In the rows, zero is written as 128.
D: rows in several groups, each row roughly a mix of its group's directions (one row in no group)
D (138 x 10)
[[151 141 120 173 151 115 185 137 159  98]
 [149 128 159  77  89  97 116  90 151 134]
 [114 121 163 108 111 142 102  67 109 166]
 [ 76 144 101 135 127 115 122 100 188 145]
 [148  99 171  85 116 142 124  74 148 135]
 [183 130 119 110 174  98 140 157  97 144]
 [167 180 118 113 145  75 121 140 150 112]
 [ 80 171 128 124 105 156 134 162 135  85]
 [120 102 125  85  95 168 150 154 160  94]
 [112 166 136 127 130 163 152 187 120  89]
 [103 123 122 161 102 119 132 159 177  76]
 [101 136 100 125 128 179 141 160  83  93]
 [152 105 134  98 113  99  92  74  94 133]
 [203 121 141 136 133 110 136 152 101 158]
 [163 130 106 144 137  74 183 141 149 136]
 [128  84 160 143  90 123 121  68 142 136]
 [ 78 127 134 165 117 145 178 148 134  90]
 [ 56 151 120 142 112 169 142 141 137 113]
 [112 130 132 147  65 103 124  93  85 110]
 [ 79 121 128 200 126 134 151 126 146 120]
 [132 139 170 166 118 146 167 176 122  96]
 [164 113 133 126  99  99  75  77 126 131]
 [138 138 111 188 166 114 161 165 144 117]
 [182 110 104  76 146 117 127 128 101 160]
 [134 121 155 150  64 156 108 152 159 105]
 [195 130 123  91 123 118  85 104 116 138]
 [163 106 141  62  95 158 134 113 118 129]
 [150 106 184 119 139 125 154 124  96  77]
 [ 95  90 167 155 115 159 108  92 119 159]
 [123 106 100 142 123  97  95 122 102  62]
 [127 134 113 163 151  67 116 120  77 116]
 [124  85 119  84 100 125 124  77 133  91]
 [142  66 166 150  97 146 117 108 156 118]
 [104 160  72 165 130 175 136 143 127 128]
 [130  77 156 102  88 173 116 104 132 119]
 [178 114 174 117 132 181 148 138 111 133]
 [115 126 136  79 120 160  89  90 142 169]
 [118  98 110 178 159  93 172 147 111 124]
 [145  96 129 177  84 114  92 111 119  95]
 [126 140 148 174 128 135  86 142  98  73]
 [185 155 125  71 116 128 102 121 140 147]
 [ 73 132 122 112 109 134 145 118 158  68]
 [106 160 106  79 165  96 153 142  97 117]
 [117  98 127 133  97  79  95  87 130 166]
 [125 171 130 131  99 105 173 151 181 122]
 [150 157 127 131 164 159 147 182 108  91]
 [135 142 111 146 130  95 121 195  82 117]
 [120 141 155 155 156 174 166 120 176 144]
 [102 147 102 118 153 122 128 187 124  76]
 [136 163 150 147 117  75 158 136 115 178]
 [191  75 138 112 133 151 140 117 102 136]
 [161 165 141  63 127 134 140 145 112 161]
 [161  95  84 153 167  93 140 130  99 137]
 [148 101  89 122 202 131 120 122 107 121]
 [ 91 170 130 139 168 123  94 117  96 166]
 [119 139 132 140 139  72  97  72  97 130]
 [164 115 147 147 147 163 166 165  91 101]
 [165  84 106  91 155 142 142  92 110 155]
 [116 151  91 104 115  62 138 119 108 157]
 [147 103 118 139 140 189 141  99  89 160]
 [126 115 140 108 125 202 120  89 122  97]
 [183 153 137  98 109 130  72 106 134 125]
 [162  65  83 110 122 130 130 101 134 144]
 [ 89 127 139 143  94 198 134 116 148 137]
 [147  98 112 122 109 191 118 127  85  97]
 [117 135 160  97 105 192 142 115 164 113]
 [ 76 155 110 100 156 172 154 153 129 121]
 [154 109 120  64 100 143 106 121  85 133]
 [142 156 138 110 170 134 111  93  85 174]
 [131 112 156 167  76 151 122  88 143 160]
 [167 141 118  98 168  77 142 146  95 138]
 [107  82 121 159 135 183 161 115 102 131]
 [101 126 111 169 157  89 159 151 119  84]
 [132 174 194 112 115 137 103 127  97 125]
 [136 123 134  69 102 156  89  91 129 153]
 [106 137 140  74  80 132 108  81 124 128]
 [144 124 118  77 106  92 141 149 103 179]
 [ 77 151 115 145 146 168 143 176 145 114]
 [154 114 154 176  76 104 116  99 124 151]
 [105 104 159 147 140 188  91  99 119 121]
 [ 97 189 130  92 131 159 145 105 104 145]
 [144 117  94 123 120  99 152 199 143 111]
 [135 137 112  71 146 173 151 145  86 122]
 [145 142  70  86 154 113 128 119  84 119]
 [131  81 127 112 104 120  85  78  97 144]
 [141 134 118 167 109  56 155 149 137 120]
 [181 115 130 111 114 147 106 125  63 133]
 [180 163 107 115 140  92 152 145 154  94]
 [149 127 134 164 102  63  86 116 123 122]
 [171  92  91 152 148 133 152 170 102 135]
 [ 98 106 140  96 103 188 107 101 105 116]
 [ 98 128 124 120  99 125 185 107 181 144]
 [138 131 135 162  71  91 115 146  97  93]
 [108 120 162 192 129 110  99 103 162 125]
 [109 146 118  96 144 148 185 146 168 160]
 [126 148 152 118  84  71 134 100 151 160]
 [163  74  99 144 121  71 126 132 133 119]
 [137 138 104 121 147  95 189 172 143 152]
 [166 176 158 141 173 105 108 108 136 146]
 [153 176 147 102 167 161 137 165 117 150]
 [107 120 127 130  74  99  99 108 119  73]
 [125  92 130 147 135 171 137 117  82  75]
 [132 158 147  80 140 193 111 126 115 114]
 [113 126 124 107 112  81 100 118 144 194]
 [154 107 127  86  93 176 134 167 115 107]
 [ 99 120 116 146 141 145 179 166 164  89]
 [104 108  97 154 174  90 112  81 126 122]
 [111  98 131 175  82 155 103  89 134 113]
 [168 132 158 120 116  72 111 150 173 132]
 [134 151 112  48 107 133 113 148 116 117]
 [145 108 123  74  82 138 104 135  93  98]
 [174 136 103  70 107  91 129 117 132 105]
 [139 163  98 117 137 113 194 160 116 148]
 [172  82 156 113 135 100 143 150  91 102]
 [184  89 116 121 125 162 134 121  78 119]
 [140 149 108 103 133  86 165 174 143 167]
 [ 74 158 143 149 129 117 149 113 169 169]
 [126 187 112 100 156 154 162 160 107 137]
 [110 135 129 172 162 140 179 166 149 105]
 [154 128 133 129 164  64 132 100 133 170]
 [115 119 133 167  61 135 121 101  91 114]
 [114 200 146 144 145 142 160 154 151 127]
 [138  98 157 141 155 139 186 152 135  86]
 [125 134  82  94  82 136  78 116 109 140]
 [154  84  92 147 149  94 133  93  90 116]
 [169  82 111 183 144 140 102 120 110 121]
 [150 107 103  79  85 147 105 165 135 151]
 [184 122 105 100 138  79 126 129 124 168]
 [143 123 126 122 129  94 100  80 165 180]
 [137 105 130 162 117 184 107 168 156 100]
 [126 195 107  92 142 104  99 125 131 100]
 [166 108 119 164 137 118 145 138  87  72]
 [120 163 163 113  97  77 106 131 155 162]
 [109 138 114 182 167  94 158 156 116 105]
 [161 141 125  51 131 145 106 127 102 129]
 [132 110 144 143  98 143  82 108  85  79]
 [133  87 121 143 144 194 161 150 111 117]
 [ 92 164 154 159  99 135 149 165 164 149]]
the four rows of each list that fit no group, in list order (the others fit one group, some only roughly)
  j_786: [143  92  98 159 165 109  94 138 133  82]
  j_675: [100 106 123 184 176  99 124 137 105 147]
  j_234: [127 123  98 181 168 157 166 115 151 145]
  j_243: [152 147  96  81 122 108 158 169 166 124]
  j_570: [125 115  91 125 125  64  93 116 146 163]
  j_526: [120  86 117 127 147  79 168 156 154  97]
  j_28: [105 181 112  78 159 135 151 151 140 149]
  j_369: [144 125 137 150 116  69 161 141  84  98]
  j_512: [ 97 105 165 145 113 184 145 100 116 159]
  j_34: [158 118 109 164 160 101 141 117  72 157]
  j_624: [ 91 139  88 113 131 160 106 160 177 111]
  j_865: [180 170 123  74 157 136 141 131 116 128]
  j_879: [176 113 111 129 131  85 121 114  68 114]
	j_243, j_28, j_369, j_624
  j_136: [104 122 124 159  87 120  99 157 131  68]
  j_677: [ 64 121 123 160 106 152 117  95 156 108]
  j_78: [103 156 140 192 158 134 126 144 160 101]
  j_616: [180 107 130 169 140  83 116 108 115 158]
  j_486: [103 147 166 156 159 113 163 165 168 128]
  j_773: [165 122 174 141 149 136 163 184 133 135]
  j_432: [111  88 144 157 103 189  95 125 136 115]
  j_460: [105 107  71 117  97 150 140 162 136  90]
  j_285: [ 94 135 128 106 116 175 117 163 173  92]
  j_935: [143  98 160 157 105 192 111 113 132 153]
  j_610: [100 124 153 196 158 105 142 130 107 106]
  j_37: [107 117 173 164 127 140 130 125 109  63]
	j_432, j_935, j_610, j_37
  j_552: [135 161 120  94 157 181 130 176 119 111]
  j_937: [135 133 128 168 146  48 123 124 136 141]
  j_2: [107  86 122 144  95 193 129 106 146 121]
  j_355: [135  56 156 158  93 123 127 121 128 105]
  j_789: [126 147 127  97 142 132 125 105 184 186]
  j_89: [167 131 131  79 157 181 100 119 117 128]
  j_961: [142 152 143 166 148 171 112 183 130 104]
  j_168: [144 182 108  64 130 112 137 147 113 134]
  j_643: [146  90 118 134 126 184 163 127 119  80]
  j_500: [ 79 143 122 112 110 146 147 171 174 101]
  j_58: [139 141 116 124 161  85 127 129 167 190]
  j_837: [137 147  86  98 129 117 166 184 137 101]
  j_845: [126 112 117  87  88 160  97  94 103 162]
  j_32: [ 94 126 144 128 127 165 117 123 203 133]
	j_2, j_355, j_961, j_845
  j_153: [ 97 140  99 171 152 134 143 169  88 103]
  j_473: [163 118 131 154 148  77 109 120  85 164]
  j_180: [107 158 127 103 138  76 181 123 146 101]
  j_392: [151 114 143 120  97 167  90 140  78  96]
  j_796: [100 178 139  80 137 105 133 131 150 169]
  j_501: [105 137 162 174  97 148 108  93 170 128]
  j_503: [117 156  87 134 157  66 101 109 111 129]
  j_846: [125 172 136 126 131  66 155 172 117 128]
  j_947: [142 160 134 135 160 115 173 174 113 169]
  j_931: [125 146 117  82  86  91 107  85 137 105]
	j_180, j_392, j_796, j_501
  j_917: [ 94 144 150 138 100 151 126 155 141  61]
  j_679: [108 124 135 172 102  94  96 141 171  92]
  j_345: [125 186 106  89 135  88 108 161 131 132]
  j_77: [115 145  90  92 159  71 147 132 107 149]
  j_429: [128 161  81 133  87  91 140 153 165 118]
  j_859: [135 115  96 104 111 163 120 126 182 177]
  j_479: [131  84 115 128 156 175 129 158  88 160]
  j_190: [ 91 152 108 101  57 128 119 118 117 139]
  j_839: [112 146 125  72 178 103 141 111 158 149]
  j_272: [156 118 118 141 122  88 114 162  68  98]
	j_917, j_77, j_429, j_190
  j_281: [ 69 152 109 116 159 110 130 160 135  86]
  j_248: [146  63  97 111 121  96 136  97 115 106]
  j_73: [107 160 136 165 121 136 165 168 137  77]
  j_920: [156 139 144 105 104 113  94 146  62 114]
  j_418: [105 118 128  96  96  79  94  85 149 120]
  j_896: [ 83 160 152 129 132 119 157 163 159  85]
  j_948: [130 144 111  88 128  99 128 168  96  73]
  j_990: [130 155 156 115 156  75 139 148 173 100]
  j_409: [167  95 109  71 113 149 143 106  96 125]
  j_887: [142 104 109 128 130 102  63 100  87 116]
  j_705: [130 163 138 187 148 121 139 157 135  79]
  j_669: [103 145 127  74 152 166 112 100 120 169]
  j_741: [ 86 160 121 177 147 158 131 162  99 142]
	j_990, j_887, j_669, j_741
  j_137: [166 109 110 151 137 128 137 107  56 142]
  j_100: [ 82 157 151 120 108 147 149 167 167  98]
  j_549: [143 100 111  86 116 128 105 120 106  62]
  j_450: [172  79 133 145 158 128 170 161 117 119]
  j_275: [148  80  99 110 147 103 178 120 109 158]
  j_506: [120 141 106 150 176  68 148  99 146 121]
  j_511: [ 93 142 118 135 134 154 153 131 203 140]
  j_830: [146  95 170 157 113 141  80 106  90 123]
  j_80: [164 121 118  89  90 181 107 122  99 141]
  j_527: [ 85 134 119 149 151 163 144 103  83  89]
  j_124: [140 100 135 132 113 211 120 109 132 138]
  j_980: [ 97  89 118 122 144 172 181 149 124 104]
	j_506, j_830, j_527, j_980
  j_877: [ 81 119 133 109 105 140 156 140 184  93]
  j_893: [144 154 118  85 178 117 162 150 103 159]
  j_38: [111 102 120 144 163 128 178 118 187 128]
  j_219: [ 99  73 151 167 111 167 109 123 142 112]
  j_295: [178 108 132 150  79 130 115 147  87 103]
  j_218: [163  86 114 125 146 138 112  65 102 141]
  j_733: [163 115  75 127 131  83 105  91 135 147]
  j_47: [150 100 128 121 137 179 137 172  98  88]
  j_954: [163 120 104 149 137 120 115 160  58 117]
  j_405: [134 122 201 147 121 141 115 149 148  88]
  j_468: [ 97 137 143 114 102  70 117  87 165 128]
  j_363: [139 181 142  88  85 149 111 153 138 104]
  j_853: [ 90 155 129 102 100  88  96 168 151 144]
  j_539: [143 117 144 155 177  91 142 131 159 176]
  j_517: [190 108 151 145 116 100 100 119  85 132]
	j_733, j_47, j_405, j_517
  j_467: [ 94 143 108 114 117  73 171 162 151 128]
  j_763: [160 111 116 122 167  63 143 155 149 127]
  j_686: [ 89 172 135 160 139  90 117 156 159 154]
  j_69: [ 56 138 109 170 134 158 134 113 131 124]
  j_984: [139  98 126 144  90  96 173 170 160 123]
  j_186: [130 122 131 124 127 134 145  64  97 184]
  j_387: [133 131 119 106 159 102 108 128 160 199]
  j_911: [180 164 120  83 156 127 115 163 125 148]
  j_863: [143 148 110 111 152  58 166 108 134 122]
  j_628: [140 194 132  91 128 101 156 139 131 161]
  j_163: [144 122 115 129 134  49 114 113  97 106]
  j_942: [162  71 105 139  98 147 112 124  88 108]
	j_467, j_763, j_863, j_942
  j_601: [ 98 104 116 183 104  84 137 128 156 106]
  j_654: [105 133 118 166 128  56 107 136 146 103]
  j_791: [133 128 107  68 143 136 119  84 144 173]
  j_390: [139 144 154  97 116 162  57 113 116 129]
  j_962: [119 115 141 120 128 118 158 198 128  81]
  j_812: [134 124 137 180 173 167 106 144 149  95]
  j_788: [ 95 122 112  82 111 147 189 141 141 148]
  j_667: [138 140 145 136 101  47 111 122 144 117]
  j_553: [117 107 128  99 140 180 111 145  69 110]
  j_81: [137 131 126 196 139 181 111 147 119 110]
  j_95: [110 141 122 151 135 204 152 124 162 132]
  j_761: [132 151 130  89  76 170 117 152 142  92]
  j_82: [122  88 146  93 144 191 141 143 114 102]
  j_495: [136 109 145 136 146  52 111  93 116 141]
	j_791, j_81, j_761, j_82
  j_735: [159 117 132 108 143 205 137 149 145 142]
  j_291: [145 150 117  99 136 105 142 205 135 134]
  j_771: [ 79 139 141 129 156 189 149 123 159 132]
  j_50: [121 139 107 124 116 167 153 198 135 100]
  j_802: [170  83 137 134 141 138 171 160 100 100]
  j_463: [ 76 105  93 158 129 170 144 110 148 107]
  j_352: [106 125 156  95 110 143 157 165 133  69]
  j_968: [130 126 157 142 104 144  77  63 130 134]
  j_799: [138 132 174 134 113 177  79 119  98 112]
  j_16: [144 145 125 121 110 137 135 201 110  84]
  j_619: [165 180 123  88 145 105 149 166 138 131]
  j_682: [145 129 118 186  93  71 120 139 139 118]
	j_463, j_968, j_799, j_682
